128 stands for zero in the data rows.
In each game, the first row plays the second. By how much does the first row win? 20 means about a draw, 40 a big win and 0 a big loss. Wins can go round in a circle. Each row has two weighted sums of its numbers, A and B, taken from their middle values. A row wins by its A times the other's B, less its B times the other's A.
tensor([165, 97, 118, 123, 111, 101, 135, 126, 133, 130, 164, 92, 146, 152, 136, 116])
tensor([137, 156, 109, 169, 110, 137, 143, 161, 130, 133, 102, 127, 134, 141, 101, 141]) -> 13
tensor([119, 154, 137, 111, 99, 104, 135, 140, 123, 169, 141, 105, 157, 130, 142, 128])
tensor([126, 143, 155, 101, 156, 164, 123, 140, 114, 105, 101, 173, 120, 148, 89, 92]) -> 12
tensor([92, 121, 126, 158, 88, 161, 155, 133, 139, 109, 106, 125, 122, 106, 142, 150])
tensor([130, 138, 118, 157, 170, 154, 104, 172, 134, 91, 73, 159, 90, 105, 145, 96]) -> 11
tensor([102, 125, 111, 139, 137, 127, 129, 77, 100, 131, 125, 125, 136, 133, 158, 124])
tensor([103, 131, 119, 118, 97, 179, 106, 114, 93, 130, 103, 148, 141, 108, 110, 132]) -> 19
tensor([111, 108, 125, 102, 125, 111, 101, 124, 138, 152, 154, 151, 137, 137, 144, 154])
tensor([134, 119, 110, 115, 98, 138, 152, 98, 142, 125, 111, 121, 148, 138, 138, 109]) -> 22
tensor([129, 136, 122, 143, 136, 122, 127, 144, 139, 96, 125, 158, 126, 101, 122, 96])
tensor([120, 132, 114, 136, 173, 155, 143, 122, 119, 102, 99, 128, 138, 125, 137, 93]) -> 11
tensor([114, 122, 134, 162, 118, 128, 122, 150, 129, 139, 107, 108, 124, 147, 143, 126])
tensor([127, 156, 129, 152, 98, 168, 98, 136, 121, 122, 106, 144, 111, 106, 144, 107]) -> 12
tensor([119, 99, 141, 155, 117, 129, 108, 80, 106, 139, 145, 108, 135, 159, 138, 145])
tensor([134, 79, 106, 146, 114, 162, 108, 108, 91, 119, 124, 118, 123, 151, 105, 133]) -> 15
tensor([150, 160, 132, 117, 104, 145, 171, 145, 147, 152, 113, 97, 137, 137, 119, 141])
tensor([129, 103, 132, 110, 138, 118, 117, 127, 148, 112, 144, 143, 128, 141, 123, 128]) -> 21
tensor([145, 137, 153, 142, 99, 124, 109, 119, 88, 122, 173, 150, 108, 115, 108, 152])
tensor([120, 98, 97, 114, 107, 95, 135, 79, 116, 129, 130, 109, 159, 119, 116, 101]) -> 21
tensor([120, 127, 132, 137, 129, 128, 101, 134, 127, 110, 118, 165, 107, 106, 150, 117])
tensor([97, 170, 142, 141, 113, 91, 163, 145, 110, 116, 129, 113, 151, 135, 154, 176]) -> 20
tensor([123, 102, 112, 166, 188, 120, 129, 117, 121, 106, 111, 143, 105, 145, 110, 154])
tensor([129, 142, 134, 100, 90, 134, 133, 149, 163, 148, 114, 134, 158, 111, 140, 108]) -> 18
tensor([116, 85, 112, 139, 209, 131, 122, 178, 165, 115, 107, 93, 130, 163, 152, 100])
tensor([141, 125, 124, 134, 156, 159, 78, 116, 145, 128, 119, 156, 110, 80, 189, 64]) -> 29
tensor([139, 130, 111, 152, 146, 121, 140, 148, 154, 109, 106, 107, 134, 125, 130, 121])
tensor([90, 171, 136, 85, 135, 165, 100, 179, 155, 175, 56, 146, 146, 105, 146, 136]) -> 18
tensor([103, 162, 150, 134, 79, 102, 165, 122, 94, 179, 165, 75, 148, 149, 122, 188])
tensor([115, 147, 134, 143, 116, 117, 116, 136, 89, 145, 136, 106, 123, 151, 128, 131]) -> 11
tensor([141, 109, 131, 115, 125, 91, 80, 146, 156, 156, 140, 130, 122, 96, 121, 140])
tensor([134, 105, 149, 101, 168, 102, 115, 114, 101, 120, 143, 140, 141, 173, 115, 101]) -> 23
tensor([116, 136, 139, 141, 149, 113, 134, 130, 113, 141, 117, 133, 111, 129, 105, 131])
tensor([115, 144, 127, 144, 118, 171, 126, 139, 117, 79, 89, 143, 108, 104, 149, 81]) -> 17
tensor([153, 146, 125, 136, 143, 123, 138, 115, 122, 138, 148, 109, 128, 94, 137, 126])
tensor([155, 165, 124, 119, 138, 144, 110, 186, 154, 123, 88, 150, 128, 91, 120, 117]) -> 27
tensor([124, 179, 130, 145, 156, 107, 184, 100, 113, 142, 128, 98, 135, 127, 107, 128])
tensor([149, 143, 96, 144, 152, 75, 140, 65, 110, 158, 170, 71, 138, 143, 142, 122]) -> 18
tensor([139, 85, 116, 159, 131, 113, 85, 140, 164, 128, 119, 151, 92, 102, 134, 118])
tensor([94, 157, 152, 118, 126, 188, 156, 96, 103, 126, 88, 132, 138, 142, 123, 110]) -> 20
tensor([125, 110, 153, 130, 155, 106, 119, 116, 145, 142, 120, 124, 125, 137, 130, 148])
tensor([107, 90, 123, 121, 119, 161, 114, 150, 130, 83, 98, 143, 146, 163, 106, 134]) -> 13
tensor([131, 153, 132, 104, 171, 96, 133, 126, 75, 92, 139, 114, 165, 211, 137, 69])
tensor([138, 123, 140, 128, 122, 130, 121, 129, 134, 125, 130, 148, 134, 142, 151, 112]) -> 13
tensor([149, 118, 145, 137, 133, 158, 143, 125, 139, 117, 133, 92, 123, 106, 135, 118])
tensor([127, 151, 153, 73, 107, 163, 136, 102, 128, 167, 165, 131, 160, 99, 146, 127]) -> 16
tensor([102, 143, 156, 104, 79, 122, 171, 136, 125, 130, 155, 138, 159, 129, 154, 146])
tensor([128, 118, 103, 121, 140, 136, 124, 93, 119, 153, 115, 101, 112, 134, 100, 125]) -> 27
tensor([96, 130, 107, 119, 123, 141, 129, 127, 110, 97, 92, 128, 128, 159, 117, 130])
tensor([128, 152, 141, 105, 97, 148, 164, 127, 150, 119, 138, 126, 130, 126, 158, 115]) -> 13
tensor([124, 126, 131, 101, 129, 107, 120, 114, 100, 140, 145, 131, 151, 151, 123, 131])
tensor([160, 162, 136, 172, 126, 95, 159, 146, 160, 141, 137, 102, 128, 105, 130, 153]) -> 23
tensor([126, 134, 101, 122, 131, 117, 161, 143, 126, 116, 115, 106, 111, 134, 138, 122])
tensor([120, 126, 123, 147, 133, 136, 125, 134, 178, 128, 116, 120, 94, 92, 126, 152]) -> 20
tensor([117, 100, 129, 133, 119, 139, 138, 122, 126, 99, 140, 139, 123, 153, 110, 126])
tensor([114, 113, 124, 145, 148, 139, 143, 123, 150, 110, 122, 125, 105, 120, 150, 117]) -> 16
tensor([114, 137, 133, 142, 90, 152, 164, 103, 95, 86, 113, 125, 138, 162, 150, 126])
tensor([155, 78, 120, 113, 162, 98, 84, 115, 147, 151, 158, 123, 111, 127, 125, 106]) -> 17
tensor([123, 156, 129, 120, 119, 135, 153, 122, 125, 138, 158, 121, 122, 127, 164, 114])
tensor([117, 107, 116, 127, 117, 133, 107, 134, 106, 155, 115, 143, 142, 129, 121, 177]) -> 30
tensor([122, 150, 123, 107, 161, 129, 133, 113, 127, 161, 139, 162, 146, 101, 101, 146])
tensor([184, 117, 108, 198, 140, 102, 163, 197, 166, 92, 141, 94, 98, 144, 165, 123]) -> 17
tensor([130, 85, 119, 94, 116, 169, 113, 147, 130, 114, 136, 147, 125, 120, 134, 93])
tensor([137, 129, 104, 129, 118, 111, 100, 150, 120, 126, 130, 108, 115, 126, 142, 120]) -> 15
tensor([104, 150, 140, 76, 115, 136, 146, 151, 115, 140, 120, 120, 142, 150, 160, 94])
tensor([135, 80, 134, 96, 162, 139, 111, 103, 126, 128, 155, 126, 107, 158, 123, 122]) -> 29
tensor([142, 129, 134, 142, 121, 118, 125, 123, 107, 141, 122, 95, 129, 189, 131, 99])
tensor([145, 152, 126, 147, 129, 105, 136, 146, 141, 114, 127, 139, 134, 123, 148, 161]) -> 29
tensor([107, 139, 127, 115, 91, 160, 154, 115, 123, 115, 100, 138, 111, 89, 151, 99])
tensor([129, 159, 133, 114, 149, 59, 121, 126, 126, 148, 136, 101, 149, 134, 127, 157]) -> 14
tensor([127, 96, 129, 154, 158, 148, 100, 116, 111, 112, 122, 147, 93, 117, 122, 98])
tensor([149, 99, 127, 85, 126, 131, 102, 158, 158, 158, 150, 118, 125, 120, 149, 98]) -> 23
tensor([102, 152, 142, 64, 93, 147, 118, 89, 133, 176, 127, 145, 152, 101, 140, 132])
tensor([138, 137, 112, 142, 152, 119, 174, 125, 127, 74, 120, 122, 127, 135, 167, 109]) -> 19
tensor([160, 135, 127, 116, 176, 111, 85, 136, 127, 144, 132, 153, 101, 94, 133, 125])
tensor([94, 138, 135, 153, 143, 93, 107, 132, 90, 123, 109, 101, 105, 139, 179, 124]) -> 28
tensor([142, 108, 127, 163, 149, 121, 93, 150, 123, 102, 111, 157, 104, 127, 130, 125])
tensor([143, 162, 147, 120, 125, 130, 139, 138, 162, 142, 158, 129, 111, 115, 128, 130]) -> 31
tensor([141, 141, 109, 103, 153, 110, 105, 126, 104, 153, 133, 131, 158, 81, 92, 127])
tensor([132, 126, 123, 150, 106, 152, 157, 129, 132, 124, 111, 110, 133, 117, 107, 122]) -> 13
tensor([113, 144, 117, 150, 99, 161, 120, 146, 122, 92, 90, 118, 109, 131, 159, 127])
tensor([128, 152, 130, 168, 124, 120, 133, 123, 88, 131, 112, 115, 111, 139, 121, 156]) -> 20
tensor([127, 75, 119, 114, 92, 120, 91, 148, 166, 88, 145, 170, 128, 106, 147, 89])
tensor([129, 90, 123, 103, 119, 122, 81, 141, 125, 136, 111, 140, 156, 159, 123, 133]) -> 21
tensor([127, 156, 130, 134, 129, 136, 126, 164, 131, 98, 143, 132, 126, 134, 155, 111])
tensor([112, 112, 99, 146, 98, 177, 56, 123, 146, 134, 96, 162, 78, 89, 156, 152]) -> 33
tensor([156, 111, 139, 174, 107, 124, 145, 161, 138, 87, 129, 101, 103, 167, 151, 111])
tensor([119, 112, 132, 86, 98, 145, 131, 145, 182, 152, 150, 120, 159, 130, 161, 95]) -> 19
tensor([129, 128, 126, 110, 154, 131, 126, 127, 125, 154, 118, 133, 118, 132, 141, 123])
tensor([135, 128, 167, 107, 101, 146, 116, 95, 100, 156, 148, 133, 118, 114, 95, 139]) -> 16
tensor([104, 118, 82, 189, 101, 119, 140, 145, 140, 117, 115, 120, 99, 113, 136, 168])
tensor([140, 141, 135, 83, 108, 124, 122, 153, 154, 127, 182, 138, 148, 103, 116, 103]) -> 14
tensor([147, 79, 120, 130, 137, 99, 80, 126, 134, 112, 141, 161, 121, 124, 114, 129])
tensor([110, 135, 136, 148, 141, 139, 127, 100, 137, 109, 109, 121, 129, 102, 134, 116]) -> 24
tensor([118, 155, 127, 128, 95, 171, 139, 111, 74, 88, 84, 151, 127, 127, 147, 62])
tensor([127, 149, 129, 135, 136, 103, 145, 161, 130, 117, 119, 134, 151, 132, 131, 140]) -> 14
tensor([122, 148, 158, 95, 153, 102, 108, 101, 115, 151, 175, 142, 106, 125, 148, 115])
tensor([119, 168, 150, 176, 127, 157, 137, 155, 145, 94, 72, 119, 106, 90, 135, 95]) -> 15
tensor([122, 136, 140, 120, 107, 156, 141, 159, 161, 93, 117, 173, 129, 81, 157, 124])
tensor([156, 127, 124, 186, 155, 123, 137, 140, 139, 125, 129, 136, 98, 135, 111, 139]) -> 16
tensor([132, 107, 140, 99, 141, 94, 146, 90, 115, 154, 171, 93, 141, 161, 118, 133])
tensor([137, 82, 136, 102, 92, 120, 105, 138, 170, 137, 151, 150, 140, 120, 130, 125]) -> 21
tensor([127, 135, 130, 133, 118, 129, 164, 129, 142, 120, 113, 125, 149, 105, 123, 147])
tensor([98, 168, 119, 158, 93, 155, 154, 131, 137, 100, 121, 127, 117, 101, 163, 119]) -> 37
tensor([126, 122, 121, 141, 124, 102, 104, 138, 96, 140, 131, 111, 170, 159, 115, 161])
tensor([148, 141, 154, 130, 150, 102, 125, 147, 149, 138, 155, 136, 115, 88, 121, 114]) -> 27
tensor([107, 106, 137, 100, 148, 138, 96, 108, 144, 122, 98, 153, 136, 140, 111, 136])
tensor([113, 140, 135, 130, 123, 123, 154, 150, 129, 108, 128, 115, 149, 158, 119, 112]) -> 22
tensor([151, 108, 102, 167, 152, 97, 83, 132, 109, 129, 89, 149, 127, 116, 129, 116])
tensor([130, 111, 101, 139, 159, 81, 102, 106, 87, 120, 135, 121, 126, 157, 99, 130]) -> 20
tensor([131, 127, 107, 124, 108, 122, 138, 105, 137, 139, 150, 106, 124, 146, 147, 126])
tensor([115, 143, 123, 129, 157, 129, 116, 116, 99, 101, 96, 156, 124, 143, 115, 120]) -> 11
tensor([95, 132, 84, 158, 139, 111, 129, 106, 113, 95, 106, 144, 126, 79, 148, 135])
tensor([151, 105, 122, 149, 109, 153, 110, 147, 146, 129, 100, 147, 107, 122, 116, 120]) -> 13
tensor([131, 141, 136, 99, 96, 128, 135, 141, 147, 175, 162, 85, 136, 101, 129, 116])
tensor([100, 150, 134, 109, 102, 158, 177, 94, 126, 116, 119, 124, 156, 116, 116, 112]) -> 8
tensor([147, 118, 121, 118, 99, 110, 127, 90, 123, 121, 163, 132, 155, 121, 156, 156])
tensor([123, 108, 146, 105, 127, 154, 139, 107, 146, 129, 131, 127, 138, 148, 118, 140]) -> 8
tensor([133, 115, 120, 132, 127, 106, 126, 98, 123, 114, 155, 124, 122, 143, 117, 124])
tensor([136, 176, 122, 59, 116, 138, 124, 114, 161, 170, 168, 147, 137, 72, 114, 109]) -> 21
tensor([122, 105, 118, 114, 162, 115, 97, 103, 131, 168, 132, 140, 121, 106, 136, 129])
tensor([115, 132, 108, 144, 142, 115, 104, 121, 134, 119, 82, 144, 154, 105, 162, 98]) -> 31
tensor([147, 107, 144, 93, 138, 110, 97, 137, 132, 140, 164, 137, 139, 143, 110, 111])
tensor([156, 161, 136, 141, 139, 116, 171, 152, 113, 97, 116, 122, 137, 127, 119, 103]) -> 24
tensor([147, 106, 142, 115, 123, 79, 125, 104, 141, 167, 180, 107, 135, 124, 94, 153])
tensor([140, 105, 135, 158, 169, 132, 122, 92, 127, 117, 117, 153, 85, 121, 107, 105]) -> 25
tensor([117, 93, 118, 148, 142, 169, 115, 136, 168, 121, 119, 160, 116, 84, 128, 116])
tensor([123, 176, 124, 167, 122, 82, 145, 104, 55, 124, 100, 45, 148, 191, 146, 127]) -> 21
tensor([123, 133, 128, 124, 124, 115, 147, 128, 99, 113, 169, 111, 161, 159, 145, 134])
tensor([135, 148, 110, 110, 117, 121, 129, 103, 123, 136, 160, 122, 140, 113, 148, 114]) -> 19
tensor([120, 141, 117, 138, 120, 90, 153, 110, 61, 142, 144, 73, 143, 170, 150, 104])
tensor([114, 105, 133, 132, 99, 138, 110, 122, 129, 108, 153, 154, 109, 134, 142, 147]) -> 9
tensor([107, 161, 115, 119, 75, 190, 163, 92, 76, 95, 94, 144, 131, 90, 135, 88])
tensor([112, 130, 98, 116, 120, 157, 123, 92, 110, 95, 94, 157, 129, 105, 152, 101]) -> 14
tensor([127, 138, 140, 158, 149, 152, 143, 124, 108, 112, 113, 132, 85, 174, 132, 125])
tensor([117, 119, 143, 78, 134, 166, 85, 80, 97, 152, 126, 173, 122, 108, 120, 118]) -> 22
tensor([101, 146, 120, 80, 94, 130, 81, 86, 111, 175, 138, 144, 164, 82, 155, 117])
tensor([140, 136, 151, 134, 115, 139, 105, 109, 109, 146, 118, 153, 99, 128, 105, 147]) -> 21
tensor([142, 98, 154, 127, 154, 147, 74, 119, 166, 141, 135, 151, 97, 97, 112, 108])
tensor([125, 128, 144, 110, 140, 150, 135, 147, 140, 133, 105, 114, 123, 150, 137, 115]) -> 20
tensor([113, 133, 125, 171, 131, 88, 126, 129, 105, 106, 104, 121, 126, 138, 143, 140])
tensor([102, 157, 138, 152, 100, 181, 153, 127, 130, 122, 95, 121, 119, 143, 151, 119]) -> 29
tensor([150, 153, 129, 124, 140, 68, 130, 147, 129, 137, 157, 126, 149, 103, 106, 137])
tensor([102, 138, 139, 139, 142, 149, 173, 59, 107, 118, 134, 118, 130, 93, 126, 102]) -> 23
tensor([156, 147, 149, 156, 134, 151, 182, 140, 167, 83, 140, 115, 80, 142, 141, 120])
tensor([113, 119, 127, 125, 117, 117, 158, 119, 110, 88, 114, 139, 127, 145, 102, 122]) -> 23
tensor([116, 130, 144, 129, 106, 161, 148, 151, 184, 151, 94, 135, 136, 122, 143, 148])
tensor([128, 138, 139, 119, 106, 130, 134, 105, 117, 157, 151, 118, 133, 119, 154, 102]) -> 17
tensor([135, 137, 144, 96, 149, 140, 125, 131, 147, 152, 148, 141, 114, 121, 104, 140])
tensor([133, 93, 128, 118, 134, 98, 107, 120, 140, 111, 164, 165, 147, 113, 80, 134]) -> 17
tensor([156, 122, 146, 132, 125, 164, 96, 146, 132, 113, 129, 129, 111, 110, 93, 77])
tensor([122, 122, 127, 141, 144, 136, 135, 98, 105, 117, 117, 130, 130, 135, 155, 138]) -> 28
tensor([115, 137, 142, 139, 81, 181, 130, 137, 150, 147, 102, 110, 114, 113, 116, 127])
tensor([99, 145, 107, 163, 139, 168, 116, 111, 113, 104, 72, 137, 114, 99, 151, 117]) -> 14
tensor([121, 145, 141, 125, 123, 146, 145, 87, 110, 123, 111, 151, 127, 106, 139, 137])
tensor([144, 117, 111, 135, 160, 130, 125, 33, 91, 140, 160, 119, 121, 137, 118, 112]) -> 11
tensor([144, 155, 111, 149, 143, 135, 130, 123, 144, 139, 99, 116, 116, 73, 161, 73])
tensor([132, 134, 130, 105, 154, 114, 126, 149, 148, 114, 135, 177, 132, 115, 92, 151]) -> 31
tensor([108, 104, 150, 117, 107, 146, 142, 126, 147, 153, 144, 136, 138, 138, 148, 147])
tensor([115, 160, 119, 121, 119, 130, 133, 162, 148, 101, 94, 142, 123, 103, 132, 151]) -> 16
tensor([145, 108, 103, 164, 107, 100, 95, 195, 181, 90, 85, 126, 116, 111, 129, 129])
tensor([128, 138, 122, 109, 124, 145, 115, 133, 114, 118, 119, 150, 126, 127, 120, 152]) -> 20
tensor([138, 143, 124, 112, 116, 130, 161, 96, 132, 141, 124, 111, 159, 120, 118, 140])
tensor([128, 126, 146, 118, 165, 131, 123, 169, 157, 145, 120, 109, 130, 134, 86, 125]) -> 7
tensor([143, 111, 109, 152, 193, 77, 103, 116, 107, 125, 153, 126, 111, 147, 110, 116])
tensor([143, 155, 128, 124, 146, 96, 147, 154, 157, 159, 138, 129, 135, 93, 112, 152]) -> 17
tensor([112, 142, 128, 132, 118, 131, 124, 142, 121, 136, 100, 129, 124, 139, 145, 125])
tensor([156, 141, 137, 126, 146, 105, 108, 147, 154, 91, 129, 139, 98, 119, 112, 101]) -> 12
tensor([150, 105, 121, 156, 77, 112, 125, 158, 129, 76, 146, 149, 124, 122, 120, 150])
tensor([139, 160, 110, 98, 130, 144, 171, 189, 148, 132, 129, 118, 170, 121, 114, 75]) -> 25
tensor([129, 128, 135, 148, 135, 123, 123, 107, 106, 119, 127, 130, 119, 141, 138, 131])
tensor([143, 150, 145, 99, 111, 95, 124, 169, 157, 153, 162, 124, 170, 114, 111, 156]) -> 19
tensor([152, 80, 107, 191, 160, 121, 93, 128, 159, 120, 127, 110, 91, 117, 103, 137])
tensor([119, 136, 100, 145, 118, 126, 109, 147, 115, 99, 100, 138, 144, 125, 135, 126]) -> 21
tensor([152, 80, 123, 182, 151, 131, 121, 171, 173, 60, 124, 148, 98, 144, 110, 110])
tensor([141, 159, 141, 106, 150, 87, 132, 137, 140, 159, 158, 120, 127, 110, 124, 129]) -> 21
tensor([124, 139, 105, 145, 102, 166, 160, 136, 107, 114, 92, 117, 134, 130, 118, 157])
tensor([132, 142, 144, 89, 136, 124, 131, 67, 115, 157, 142, 113, 146, 88, 144, 118]) -> 31
tensor([115, 133, 142, 80, 148, 151, 138, 114, 141, 193, 123, 122, 134, 137, 129, 158])
tensor([141, 124, 121, 143, 162, 154, 131, 104, 121, 113, 136, 124, 119, 147, 113, 125]) -> 21
tensor([110, 173, 135, 138, 132, 122, 178, 143, 107, 131, 131, 111, 136, 127, 123, 136])
tensor([112, 122, 137, 155, 131, 160, 147, 114, 107, 133, 100, 111, 114, 138, 134, 148]) -> 28
tensor([150, 99, 132, 111, 145, 134, 132, 133, 144, 132, 153, 129, 108, 150, 117, 124])
tensor([120, 141, 124, 117, 95, 145, 155, 131, 137, 161, 125, 134, 146, 95, 129, 156]) -> 22
tensor([151, 124, 122, 123, 152, 122, 96, 123, 101, 142, 128, 133, 131, 142, 117, 128])
tensor([185, 154, 139, 97, 166, 102, 116, 113, 95, 127, 157, 99, 127, 164, 98, 97]) -> 25
tensor([129, 71, 105, 108, 182, 103, 113, 134, 144, 125, 123, 134, 156, 160, 122, 107])
tensor([136, 128, 132, 140, 124, 152, 144, 144, 145, 89, 119, 133, 136, 150, 138, 143]) -> 28
tensor([112, 97, 142, 163, 173, 113, 123, 93, 98, 117, 158, 82, 109, 218, 115, 151])
tensor([142, 101, 132, 135, 131, 116, 126, 74, 154, 166, 141, 105, 102, 96, 140, 86]) -> 32
tensor([140, 140, 128, 112, 127, 138, 131, 116, 97, 130, 147, 143, 133, 124, 140, 75])
tensor([107, 109, 117, 148, 111, 141, 109, 127, 150, 116, 123, 142, 118, 111, 153, 130]) -> 21
tensor([120, 133, 103, 119, 149, 89, 92, 117, 80, 155, 124, 93, 140, 140, 139, 114])
tensor([158, 129, 145, 138, 154, 146, 143, 127, 185, 124, 151, 166, 117, 103, 56, 146]) -> 19
tensor([117, 110, 118, 98, 128, 129, 136, 108, 166, 133, 165, 173, 160, 109, 115, 140])
tensor([161, 103, 114, 175, 138, 105, 144, 133, 143, 104, 140, 101, 95, 145, 112, 110]) -> 21
tensor([109, 117, 126, 151, 124, 154, 126, 123, 159, 123, 120, 106, 115, 132, 155, 115])
tensor([117, 169, 117, 98, 137, 137, 148, 157, 112, 116, 114, 130, 140, 95, 138, 126]) -> 12
tensor([121, 132, 121, 146, 141, 129, 126, 88, 89, 102, 130, 134, 109, 143, 104, 131])
tensor([101, 139, 146, 120, 97, 164, 149, 148, 160, 120, 150, 122, 132, 148, 126, 165]) -> 33
tensor([109, 104, 154, 98, 106, 187, 124, 142, 136, 137, 106, 144, 123, 154, 128, 133])
tensor([117, 122, 140, 111, 123, 119, 173, 111, 131, 106, 162, 132, 162, 181, 112, 180]) -> 20
tensor([133, 148, 136, 92, 125, 131, 120, 140, 132, 173, 149, 109, 142, 83, 115, 114])
tensor([117, 115, 106, 133, 125, 150, 124, 89, 145, 132, 138, 144, 120, 87, 128, 137]) -> 18
tensor([136, 123, 112, 106, 185, 105, 130, 130, 139, 96, 140, 125, 145, 158, 142, 66])
tensor([134, 156, 139, 112, 134, 108, 106, 101, 78, 149, 144, 107, 149, 178, 118, 97]) -> 27
tensor([98, 147, 126, 136, 97, 159, 145, 126, 145, 148, 106, 147, 128, 99, 128, 182])
tensor([127, 113, 139, 77, 86, 126, 187, 115, 146, 160, 188, 88, 158, 158, 146, 159]) -> 24
tensor([126, 150, 138, 139, 143, 94, 152, 138, 133, 118, 148, 122, 132, 131, 124, 130])
tensor([130, 116, 144, 116, 143, 113, 114, 125, 148, 168, 150, 142, 119, 116, 117, 151]) -> 20
tensor([131, 100, 140, 147, 141, 135, 96, 131, 119, 116, 106, 129, 93, 174, 127, 116])
tensor([128, 127, 129, 105, 101, 145, 147, 135, 135, 172, 135, 116, 164, 154, 102, 141]) -> 24
tensor([139, 108, 152, 92, 169, 134, 110, 116, 113, 148, 120, 119, 131, 149, 87, 122])
tensor([128, 139, 138, 104, 96, 129, 117, 174, 116, 136, 162, 145, 121, 124, 116, 151]) -> 1
tensor([138, 116, 147, 132, 149, 109, 110, 159, 177, 147, 152, 128, 124, 126, 115, 145])
tensor([104, 121, 129, 134, 126, 139, 74, 133, 85, 107, 91, 188, 98, 119, 129, 95]) -> 17
